In the data rows, zero lies at 7.5, halfway between 7 and 8.
Two rows play each game, the first against the second. How much does the first row win by? 15 is about a draw, 30 a big win and 0 a big loss. Wins can go round in a circle: one row can beat a second, the second a third and the third the first. Each row has two weighted sums of its numbers, A and B, taken from their middle values. A row wins by its A times the other's B, less its B times the other's A.
array([ 4,  9, 10,  7, 10,  4,  7,  8,  4,  5])
array([6, 4, 8, 1, 9, 8, 3, 8, 7, 5]) ~ 9
array([ 6,  9, 11,  7, 10,  7,  7,  9,  5,  7])
array([5, 9, 6, 7, 7, 8, 9, 7, 9, 6]) ~ 19
array([ 8,  9, 10,  8,  6,  9,  8,  6,  8,  9])
array([ 8,  9,  6,  8,  5, 10, 10,  7,  9,  9]) ~ 17
array([ 7,  8,  6,  6,  6, 10,  6,  9, 11,  7])
array([15,  8,  9, 12,  7,  6,  7, 11,  5,  8]) ~ 15
array([11,  5,  7,  7,  7,  5,  8,  8,  8,  7])
array([11,  5,  4, 12,  3,  8, 10,  4, 10, 10]) ~ 16
array([ 8, 11,  6, 11,  6,  9,  8,  6,  7,  9])
array([ 6,  8,  7, 13,  5,  9, 10,  6,  8, 10]) ~ 23
array([ 6,  8, 11,  7,  8,  7,  6,  8,  6,  7])
array([ 7,  8,  9, 10,  6,  7,  8,  9,  6,  7]) ~ 16
array([7, 9, 7, 6, 8, 8, 8, 9, 9, 4])
array([ 5,  4,  9,  0, 13,  4,  5, 11,  5,  3]) ~ 5
array([ 9, 11,  8,  9,  8,  7,  5,  9,  6,  8])
array([ 5,  7, 11,  9,  5,  8, 10,  7,  8,  5]) ~ 10
array([ 8,  6,  8,  9,  3, 13, 12,  4, 11,  9])
array([ 9,  7,  6,  9,  6,  7,  8,  7,  7, 10]) ~ 12
array([ 7,  6,  5,  0, 12,  6,  2, 11,  6,  5])
array([ 7,  5,  3,  5,  5, 10,  8,  5, 12,  9]) ~ 13
array([ 7,  5,  4,  5,  6, 13,  7,  3,  7, 10])
array([ 8, 10,  8, 11,  5,  6,  9,  7,  7, 11]) ~ 7
array([12,  4,  8,  8,  4, 11, 10,  6,  9, 10])
array([4, 9, 4, 6, 7, 8, 9, 6, 7, 9]) ~ 8
array([ 8,  9,  5,  7,  7,  9, 10,  7,  9,  8])
array([ 5,  9,  7,  8, 10,  7,  6,  9,  5,  7]) ~ 16
array([ 6,  7,  8,  8,  4,  8, 10,  6,  8, 11])
array([11,  9,  6,  8,  9,  4,  8, 10,  6,  9]) ~ 14
array([6, 7, 8, 9, 7, 9, 9, 6, 7, 7])
array([ 3,  9,  9,  5, 11,  5,  6, 10,  2,  4]) ~ 18
array([ 8,  7,  8,  9,  8,  9,  8,  8, 11,  5])
array([ 7,  8, 10, 12,  6,  9, 12,  5,  8,  9]) ~ 15
array([ 7, 11,  8,  9,  9,  5,  7,  9,  5,  8])
array([ 6,  8,  8, 10,  6,  7, 10,  6,  5,  8]) ~ 15
array([ 3,  8,  6,  3, 11,  4,  5,  8,  7,  8])
array([10,  9,  6, 10,  7, 10,  2,  7,  6,  9]) ~ 17
array([ 3,  8,  5,  5, 11,  5,  6,  6,  7,  9])
array([ 6,  4,  9, 10,  7,  5,  6, 10,  7,  7]) ~ 16
array([ 9,  5,  8, 11,  6,  8,  8,  7,  9,  8])
array([ 5, 13,  7, 11,  3,  6, 12,  6,  6,  9]) ~ 8
array([7, 7, 9, 9, 8, 7, 8, 7, 7, 7])
array([ 6, 10, 10,  7, 11,  2,  5, 11,  5,  5]) ~ 18
array([11, 10,  6, 10,  2, 13, 13,  4,  8, 14])
array([ 9,  8,  9,  3,  7,  5,  9,  7, 13,  7]) ~ 15
array([11,  6, 12,  8,  6,  8,  8,  8,  8,  7])
array([ 6,  4,  5,  3, 10,  7,  5,  6,  8,  7]) ~ 9
array([ 4,  7, 10,  6, 11,  6,  4, 10,  3,  3])
array([ 6,  8,  5,  8,  6, 10, 12,  5, 10,  9]) ~ 11
array([ 5, 11,  9,  8, 11,  6,  7,  9,  5,  6])
array([6, 6, 5, 6, 9, 7, 6, 8, 2, 6]) ~ 13
array([1, 7, 1, 3, 9, 8, 4, 6, 6, 9])
array([ 8,  5, 10,  7,  4, 10, 11,  5, 11,  8]) ~ 21
array([8, 6, 7, 5, 9, 4, 5, 9, 6, 5])
array([ 9,  9,  0, 10,  1, 14, 15,  0, 11, 14]) ~ 21
array([7, 5, 6, 7, 7, 9, 7, 7, 8, 7])
array([ 7,  5, 11,  5, 10,  6,  5, 10,  6,  5]) ~ 22
array([ 8,  5,  9,  6, 11,  4,  6, 12,  6,  2])
array([11,  6,  6,  8,  7,  9,  6,  7,  9,  9]) ~ 13
array([ 8,  6,  6,  5,  9,  8,  5, 10, 13,  2])
array([7, 9, 8, 9, 8, 8, 8, 7, 6, 7]) ~ 14
array([4, 6, 6, 5, 9, 6, 7, 9, 6, 5])
array([12,  6,  8,  9,  7,  4,  8, 10,  4,  7]) ~ 16
array([6, 8, 5, 5, 9, 7, 4, 5, 8, 9])
array([ 8,  9, 10,  8,  2, 10, 10,  6, 11,  7]) ~ 9
array([ 9,  4,  9,  8,  5,  9,  9, 13, 11,  7])
array([ 4,  7,  3,  5,  8, 11,  8,  5,  8,  7]) ~ 11
array([3, 8, 6, 8, 9, 9, 8, 7, 7, 7])
array([ 6,  8,  8, 10,  7,  9,  8,  8,  4,  8]) ~ 17
array([ 6,  6, 13,  7, 12,  5,  4, 11,  7,  6])
array([11, 10,  8, 13,  4, 10, 10,  5,  8, 11]) ~ 16
array([13,  9,  8, 10,  5, 10,  9,  8,  8,  9])
array([8, 7, 6, 8, 8, 7, 5, 9, 8, 6]) ~ 15
array([ 7,  6,  7, 11,  6, 10,  8,  5, 15,  7])
array([ 5, 12,  9, 11,  8,  6,  9,  8,  4,  9]) ~ 13
array([ 8,  6, 12,  4, 11,  3,  2, 14,  8,  1])
array([ 3, 10,  6,  8,  8,  5, 10,  6,  6,  9]) ~ 23
array([10,  6,  8,  7,  9,  6,  3, 11,  9,  4])
array([ 6,  6,  0,  8,  4, 11, 14,  1, 11, 11]) ~ 23
array([ 9,  7, 10,  7,  9,  7,  6,  9,  7,  6])
array([ 7,  5,  9,  8,  6,  8, 10,  8,  7,  6]) ~ 10
array([ 6,  9,  8,  8,  8, 10,  6,  7, 10,  7])
array([ 6,  7,  7,  5,  5, 12, 10,  5,  7,  8]) ~ 14
array([ 8,  8,  4,  6,  5, 10,  8,  3, 10, 12])
array([10, 11,  8,  7, 10,  3,  4,  9,  6,  4]) ~ 3
array([ 4,  9,  6,  5, 11,  6,  6,  6,  7,  4])
array([ 8,  7, 12,  5,  9,  6,  6, 10,  7,  3]) ~ 6
array([ 7,  7,  7, 13,  6, 10, 12,  6,  9,  8])
array([ 7, 10,  7,  9,  7,  7, 11,  5,  7,  5]) ~ 11
array([ 4, 11, 14,  8,  7,  6,  6, 10,  6,  6])
array([10,  8,  8, 11,  6, 10,  8,  6,  7, 10]) ~ 14
array([ 9,  3,  8,  5,  7,  7,  9,  9, 13,  5])
array([13,  6,  6,  7,  6,  9, 10,  8, 10,  6]) ~ 15
array([10,  3,  5,  7,  4, 13, 11,  3, 13, 12])
array([ 7,  6,  7,  5,  8,  8,  7,  8, 11,  4]) ~ 17
array([ 7, 11,  7, 10,  8,  9,  6,  7,  7,  9])
array([10,  8,  3, 11,  5,  9,  8,  8, 10, 11]) ~ 23
array([ 0,  6,  6,  8,  6,  7, 10,  7,  9,  7])
array([ 8,  6, 10,  7,  7,  8,  8, 10,  7,  5]) ~ 20
array([ 4,  5,  2,  7,  7, 10, 10,  4,  9, 10])
array([ 6,  5,  8,  5, 10,  5,  6, 11,  9,  2]) ~ 17
array([11,  7,  7,  8,  8,  5,  6,  6,  7,  7])
array([ 5, 11, 10,  9,  7,  8, 11,  6,  8,  7]) ~ 13
array([ 8,  6,  5,  3, 10,  5,  5,  9, 15,  6])
array([ 7,  5,  9, 13,  7,  8,  6, 11,  5,  6]) ~ 24
array([ 7,  9, 11, 14,  4, 10, 13,  5,  7,  9])
array([ 6,  3, 11,  7, 11,  3,  5, 11,  8,  1]) ~ 18
array([ 2, 10,  4,  4, 11,  4,  3,  6,  8, 11])
array([ 5,  9,  7,  6, 11,  7, 10,  7,  6,  6]) ~ 15
array([6, 9, 5, 7, 8, 6, 6, 8, 8, 8])
array([ 8,  6, 12,  6, 11,  5,  4, 12,  7,  4]) ~ 8
array([12,  9,  6, 10,  8,  7,  3,  8,  8,  9])
array([ 7,  7,  8,  7, 10,  7, 11,  9,  7,  5]) ~ 16
array([8, 5, 5, 8, 7, 9, 8, 9, 8, 6])
array([ 7,  7, 10,  5, 11,  5,  5, 12,  7,  5]) ~ 21
array([ 9,  2,  6,  9,  4, 12, 10,  5,  9,  9])
array([ 6,  7,  8, 10,  4,  8, 14,  4,  8, 10]) ~ 17
